In the rows, zero is written as 128.
One turn moves every row onto another: examples first, then more rows asked
zap: [152 145 147 140 156 154 113 115 105 122 125 151 130 128 141 129 121  98
 165 120 121 147  89 106 140 150 126 136 145]
nugud: [105 116 109 155 148 142 116 107 119 121 130 139 116 141 135 159 149 138
 126 165 144 115 143 111 119 116 145 140 152]
musol: [ 95 111 139 145 161 115 118 134 151 114 169 178  80 108 134 121 130 145
 128 165 126 137 136  98 123 145 138 147 129]
luzi: [102 116 121 149 125 151 109 132 141 126 134 156 127 125 113 104 145 170
 125 167 120 135 151 100 117 128 138 166 117]
kazir: [ 96 122 125 145 164 113 116 135 148 122 166 183  80 109 132 121 127 150
 134 170 128 130 139 107 121 151 142 149 132]
Kodi: [106 111 128 148 167 107 119 139 157 116 166 171  80 114 136 122 124 146
 133 156 136 124 140 103 126 140 140 156 125]
zesuk: [155 151 123 119 150 131 125 135 114 121 136 148 125 117 120 104 124 101
 182 125 125 149 113 114 161 157 131 131 129]
zava: [101 117 131 157 120 154  98 121 143 124 132 156 123 116 108 114 132 168
 127 169 122 135 152  98 122 124 136 154 118]
bibir: [142 128 128 134 150 125 123 137 112 123 135 137 114 125 104 115 139  98
 165 137 111 175  88 122 145 157 131 147 114]
lekef: [111 105 118 161 150 137 121 113 127 114 132 134 108 146 141 154 142 137
 122 153 147 118 141 106 118 106 139 148 145]
filum: [101 116 117 162 125 151 101 126 137 134 134 155 123 115 106 115 130 169
 128 172 121 136 149 107 114 126 138 160 121]
Feru: [103 112 138 155 157 112 120 139 161 122 169 184  85 112 143 130 125 134
 131 168 130 133 139 111 128 145 138 145 128]
von: [153 147 128 122 146 124 104 127 110 127 130 147 128 119 122 105 116 106
 174 121 121 142 108 112 163 159 141 129 114]
vik: [137 144 151 136 130 138 126 118  93 119 108 137 128 145 123 108 113 111
 163 147 126 169 101 117 131 149 116 147 122]
Luti: [111 115 133 122 132 119 135 121 140 139 140 162 137 118 163 134 149 150
 134 144 131 118 164 107 135 160 150 136 154]
pup: [104 110 118 157 149 142 114 110 127 113 132 136 119 139 127 162 155 131
 122 160 147 111 139 105 127 117 144 138 148]
mas: [111 105 118 165 143 142 120 116 132 121 135 143 121 143 140 163 147 124
 122 165 141 119 142 116 123 109 140 138 141]
Silim: [110 113 134 127 148 121 133 121 132 148 142 159 122 114 153 141 143 158
 143 142 132 110 161 104 131 157 155 141 166]
gari: [115 120 134 121 142 129 131 123 140 136 138 162 126 121 159 131 156 161
 138 136 133 108 162  93 135 154 154 148 157]
ravos: [153 155 128 117 152 124 111 124 118 123 141 145 126 119 123 112 115 106
 176 122 118 143 112 119 161 163 134 131 118]
pozap: [102 121 121 156 116 148 103 127 149 126 135 161 137 117 118 109 135 162
 121 174 123 138 152 110 119 131 134 154 115]
maro: [143 131 133 136 149 125 135 144 114 118 132 138 117 120 103 103 122 102
 172 135 125 174  98 124 144 155 119 147 123]
tizu: [140 141 150 134 123 130 125 116  93 122 105 136 121 136 126 107 120 115
 166 142 125 174 101 114 138 152 126 145 121]
kilu: [140 133 135 135 151 128 127 140 118 124 138 137 117 127  96 112 133 105
 168 141 112 174  93 127 143 162 122 154 114]
seba: [143 144 144 136 133 148 130 129  95 115 111 144 126 134 123  99 118 106
 169 147 129 169 101 111 134 142 116 141 131]
romol: [106 106 144 119 145 117 135 125 129 140 142 158 125 118 150 135 149 153
 139 142 130 111 166  99 139 158 156 137 153]
basev: [157 142 136 142 152 150 120 122 106 118 124 145 130 118 135 117 115  96
 168 118 132 151  96 107 145 142 122 132 147]
sim: [151 144 146 145 152 149 110 118 106 121 120 155 122 124 136 124 126  98
 163 125 127 153  80 105 144 154 133 139 143]

basev -> seba
Feru -> Luti
kazir -> Silim
And these:
gari -> lekef
sim -> tizu
pup -> zava
vik -> kilu

One turn moves every row onto another: examples first, then more rows asked
Vopod: [126 106 103 139 146 136 118 125 126 113 100 138 153 103]
Bug: [143 138  98 152 112 153 146 100 137 113 109 127 130 150]
Bop: [122 105 108 137 150 139 124 134 127 111  96 138 150 107]
puva: [138 153 129 130 110 113 176 105 138 122 141 130 144 135]
Guv: [105 112 138 138 146 132 165 135 155 114 127 132 163  95]
kugim: [142 150 120 140  93 134 141  95 150 121 137 142 130 144]
zev: [133 154 132 133 125 121 165 105 144 122 149 120 126 149]
Sizev: [117 116 132 147 115 142 103 117 112 138 146 148 128 111]
futo: [109  97 120 141 144 140 161 132 146 115 132 128 169 100]
kavun: [127 119 133 147 120 144  98 110 116 138 130 137 122 105]
ruz: [126 116 134 142 123 150  98 115 119 135 125 139 118 111]
zug: [141 145  99 147 125 135 140 117 152 115 111 118 137 157]
tinef: [105 125 160 149 121 142 145 111 143 136 157 132 135  94]
vesek: [122 101  99 146 134 141 113 133 124 120 111 142 156 110]
Gofeb: [104 113 152 142 126 142 152 116 134 134 167 135 142 100]
tubu: [138 138 107 142 128 132 181 110 126 112 114 115 145 143]
sep: [106 110 130 141 148 134 164 125 154 111 128 132 166  93]
Kur: [139 160 117 142 114 125 131 108 143 121 134 133 123 156]
Deku: [108 122 164 143 119 144 140 116 145 138 154 134 130 100]
dak: [137 140 113 139 135 131 175 114 153 114 126 105 141 149]

Bop -> Guv
zev -> Kur
Sizev -> vesek
And these:
Bug -> tubu
tinef -> kavun

One turn moves every row onto another: examples first, then more rows asked
pog: [112 109 118 134 135 109 153 118 149 129 129 168 142 126 157 156 118 110]
nol: [144 136  94 153 129  97 118 169 148 146 117 141 149 139 128 145 127 151]
nima: [141 102 131 115 106 146 134 166 123 148 116 106 146 117 125 119 113 149]
taneb: [123 133 117 140 166 105 153 142 128 108 126 145 156 130 106 153 104 146]
ruga: [125 119 137 117 168 135 144 139 156 151 110 120 149 116 140 148  98 146]
nada: [123 155 130 133 151 135 141 146 139 119 114 136 134 131 115 162 109 104]
Nakof: [106 106 113 160 138 125 123 150 137 133 149 133 113 103 105 117  91 147]
kav: [114 129 114 139 102 138 161 133 108 159 117 163 120 110 151 124 122 134]
mono: [131 111  95 157 136 128 127 114 109 146  98 124 127 119 126 109 101 137]
peti: [101 146 123 135 135 120 162 121  99 117 110 113 149 117 125 132 100 151]
lod: [140  89 139 130 118 144 136 164 136 134 112 105 153 115 126 132 127 156]
Zaker: [ 92 120 108 132 121 108 128 170 122 126 131 140 140 109 147 150 148 137]
Bomi: [120 138  98 171 140 108 135 115 131 120 121 127 158 133 140 137  99 149]
vezo: [110 102 120 120 108 115 130 146 140 134 129 114 156 132  89 136 112 159]
giku: [141  84 133 144 128 122 161 146 120 150 147 125 139 110 127 119 105 144]
poku: [104 113  95 141 114 110 123 162 152 140 122 148 130 127 103 148 100 108]
Nirib: [120 108 108 142 140 131 135 132 107 130 143 163 119 112 161 149 128 138]
fofir: [119  98 135 127 129 102 147 134 142 155 142 119 144 141 133 149  99 164]
zetez: [100 125 109 160 136 134 111 171 122 141 122 150 127 146 148 134 129 117]
tutod: [119 108 134 163 156 139 149 168 115 101 122 138 142 128 129 151 102 142]
tegi: [114 108 106 132 111 171 157 142 117 132  94 140 150 134 130 132  84 134]
sanu: [138 103 102 154 129 116 133 162 137 138 120 131 138  94 163 166 122 154]
vev: [120 145 131 130 121 128 136 172 152 167 122 146 128 136 138 156  94 133]
Nibu: [105 103 130 122 142 124 145 113 129 140 112  88 133 128 144 128 127 138]
Lela: [138 118 136 154 127 127 127 184 153 129 109 135 120 108 107 130 109 139]
Bovo: [117 142 139 161 134 118 160 180 134 126 120 126 124 127 132 134 135 133]
zeve: [121 126 123 118 117 139 163 115 140 100 107 143 134 115 144 130 134 136]
Momop: [132 119 101 135  92 119 135 165 111 161 138 136 132 105 129 157 112 137]
sidu: [129 136 120 160 145 137 118 158 109 104  94 117 122 123 125 146 110 123]
tiron: [110 134 121 165 153 135 118 143 102 109 113 121 116 122 122 152 111 121]
gigu: [150 116 112 124 141 162 123 130 126 134  93 125 123 123 152 154 110 150]
reteb: [117 108 120 126  99 106 123 145 146 141 118 104 141 144 109 123 109 159]
nisev: [110 102  87 126 115 135 175 120 144 136 124 144 133 128 116 148 107 136]
Vav: [117 129 135 127 106 118 135 161 130 134 158 117 120  98 122 134 114 127]
dolas: [112 158 117 126 146 130 140 160 124 119 102 128 134 143 103 158 106 113]
Dur: [118 130 114 152 144 160 167 176 125 145 139 149 144 132 141 139 110 122]
vaza: [136  97 107 142 109 126 156 115 148 146  93 113 132 149 139 139 121 137]
Ziku: [100 118 118 115 149 128 131 136 118 140  87 121 143 129 106 147  92 154]
tavik: [110 132 118 149 109  98 143 130 144 159 104 146 136 127 168 141 133 140]
Maba: [134 154 116 129 128 140 130 108 129 121 107 152 154 125 144 130 100 118]
Tenad: [106 123 102 141 102 132 139 136 108 148 107 160 110 123 152 125 125 126]
lozib: [121 142 112 129 110 106 136 134 140 149  97 154 131 125 166 142 128 124]

Tenad -> reteb
Momop -> Ziku
Bovo -> zeve
And these:
Nakof -> Bomi
pog -> giku
nol -> gigu
tavik -> lod

One turn moves every row onto another: examples first, then more rows asked
zegos: [143 136 101 100 124 135 151 138 118  90 138 116 155 141 104 131 126 141
 130 131 148 147 147 127 153 120]
lisom: [ 91 118 113 128 133 121 118 125 149 142 123 130 112 128 116 142 125 131
 126 110 129 109 135  90 131 123]
gemus: [129 145 111 116 130 148 172 152 124 109 149 130 157 134 114 119 132 123
 147 133 142 115 148 147 136  98]
kirur: [169 132 142  94 128 138 128 135 136  98 100 120 128 139 109 125 127 151
 123 140 125 151 123 121 146 133]
fela: [138 131 127  94 157 126 129 147 123 134 123 141 106 126 116 126 144 119
 100 146 105 148 130 153 137 140]
vek: [128 137 110 134 104 141 135 125  98 154 111 114 141 137 144 158 105 126
 148 135 135 125 117 153 118 141]
Rus: [104 133  97 126  94 106 128 125 127 148 102 155 143 106 146 127 115 132
 127 134 140 125 131 143 118 127]
Nefa: [101 133 127 108 141 118 126 132 160 136 118 143 107 125 114 133 151 126
  98 133 117 115 117 118 119 117]
lasup: [148 120 126 147 125 122 114 142 136 136 156 149 112 117 132 130 154 146
 102 115 143 148 118 133 114 108]
kopir: [120 127 137 137 132 159 144 174 122 142 126 132 127 134 138 115 100 134
 169 128 128 106 135 139 129 119]
Bam: [132 152 124 121 110 148 153 172 133 110 128 126 153 140 122 112 114 128
 150 126 131  96 133 148 138 107]
Getub: [139 168 119 136 116 151 135 126 109 115 123 110 127 148 162 142 120 110
 142 124 122 125 120 155 118 137]
vofo: [140 177 120 130 126 151 138 126 106 121 108 105 129 150 154 127 154 112
 145 129 125 133 121 143 129 139]
zosan: [129 130 152 128 119 153 146 157 133 129 143 135 125 131 117 115 105 112
 179 133 109 116 133 139 124 120]
vazum: [148 135 127 113 116 149 130 131 129  85 130 118 153 141  96 128 126 148
 129 141 128 131 143 114 141  95]
Fud: [122 119 139 127 123 142 127 136 135 145 134 122 103 124 118 127  95 119
 176 110 116 124 142 119 140 143]
pur: [145 112 128 142 102 111 127 116 140 109 126 124 129 158 131 121 153 148
 132 132 160 148 110 119 123 104]
Panug: [142 131 149  95 147 131 129 137 150 123 103 140 105 129 117 125 145 139
 104 150 113 144 111 132 126 128]
tes: [155 149 122 104 105 136 141 146 135  86 114 112 157 144 106 121 118 142
 135 125 136 121 135 125 152 117]
bas: [115 141 109 139  82 124 115 127 115 139 112 121 135 139 144 135  97 116
 130 130 149 131 118 126 120 149]
manek: [138 129 141 122 125  87 164 105 118 115 125 125 122 149 138 107 156 135
 134 114 126 151 131 117 130 117]
Kave: [157 135 139 140 111  92 169 108 118  99 122 136 118 143 132 113 145 133
 132 135 118 138 133 116 143 119]
fem: [148 173 126 144 118 124 153 117 121  87 119 126 122 139 154 123 142 112
 142 127 110 126 135 132 142 129]
nop: [121 125  96 147 104 124 128 129 111 162 106 143 147 102 124 158 126 137
 146 137 137 125 132 137 138 135]
Bisut: [141 152 105 126 111 156 130 131  93 151 109 104 149 141 140 136 129 123
 145 136 137 132 119 141 112 145]
Paf: [123 136 125 140 131 118 110 129 136 144 105 168 131  99 152 126 138 147
 124 126 138 139 140 155 131 110]
bilol: [138 113 141 132 127 100 140 129 125 133 151 137 120 139 139 107 147 141
 119 105 137 169 119 117 115 115]
Fava: [125 137 109 154 118 123 118 149 117 164 129 156 161  94 119 126 142 136
 125 120 135 138 141 126 131 122]
kat: [ 99 129 110 114 119 123 116 122 147 146 131 114  98 126 112 134 111 124
 138 102 127 113 140 117 150 137]
Bule: [130 128 129 152 128 119 116 153 130 148 154 156 135 111 134 113 149 138
 115 107 137 161 126 122 123 115]
tedul: [114 110  99 124 128 128 130 119 132 148 138 120 115 133 107 138 130  97
 130 109 120 121 137  93 140 132]
zal: [132 135  98 136 102 136 128 134  97 169 109 129 167 112 120 135 127 135
 138 133 138 129 135 131 121 136]
kel: [131 105 126 142 144 159 139 132 118 153 139 121 112 135 119 132 113 108
 163 118 128 134 139 103 141 128]
Ros: [148 161 144 159 108 143 109 132 111 127 109 115 120 144 149 126 109 107
 138 127 136 128 130 133 124 148]
Neki: [108 106 127 142 137 145 124 145 127 150 121 128 110 129 130 133  99 139
 161 113 131 116 140 100 133 131]
sulo: [129 132 100 158 118 125 109 143 135 146 131 159 131  88 128 143 153 141
 124 121 139 134 134 133 135 120]
Nebof: [132 144 139 123 109 149 148 150 136  99 145 130 155 141 101 119 121 120
 152 140 119 111 134 134 128  93]
Vas: [159 107 144 138 115  98 148 121 121 124 146 138 109 145 127 119 143 149
 109 128 137 151 116 124 117 110]
rig: [141 123 141 151 132 127  98 127 139 127 121 144 121 135 145 130 147 155
 122 122 157 162 120 138 136 104]
migi: [155 125 123  95 147 133 128 142 112 107 123 122 125 139 110 131 126 143
 116 143 130 172 137 134 154 143]
fepu: [152 131 127 137  97 104 154 115 135 104 111 131 131 141 132 102 161 128
 146 143 134 113 130 127 111 107]
ledo: [122 128 122  97 143 140 125 142 135 133 109 133  95 122 120 120 141 153
 103 162 116 139 123 142 141 116]
deka: [161 161 148 154 115 127 137 125 122 113 102 132 120 131 145 105 143 112
 149 135 120 107 146 141 118 127]
zegus: [ 92 138 106 102 127 121 124 134 149 145 123 127  95 124 114 127 137 131
 104 132 122 114 127 139 144 120]
vurek: [137 169 134 128 129 112 159 110 114 108 107 117 125 146 147 114 166 117
 143 123 117 133 134 130 143 126]
Kelo: [112 130 104 103 139 114 133 132 139 144 133 135 113 124 109 130 149  97
 101 127 104 118 133 129 131 128]
Nep: [152 122 127 103 137 152 121 131 124 104 109 123 120 129 110 124 130 167
 116 158 122 152 136 120 143 110]
rozu: [134 126 135 138 150 167 164 155 117 142 145 135 128 131 127 120 122 114
 165 134 131 120 142 142 132 107]

Ros -> deka
lasup -> sulo
Nebof -> vazum
And these:
zegos -> migi
kopir -> Bam
bilol -> Bule

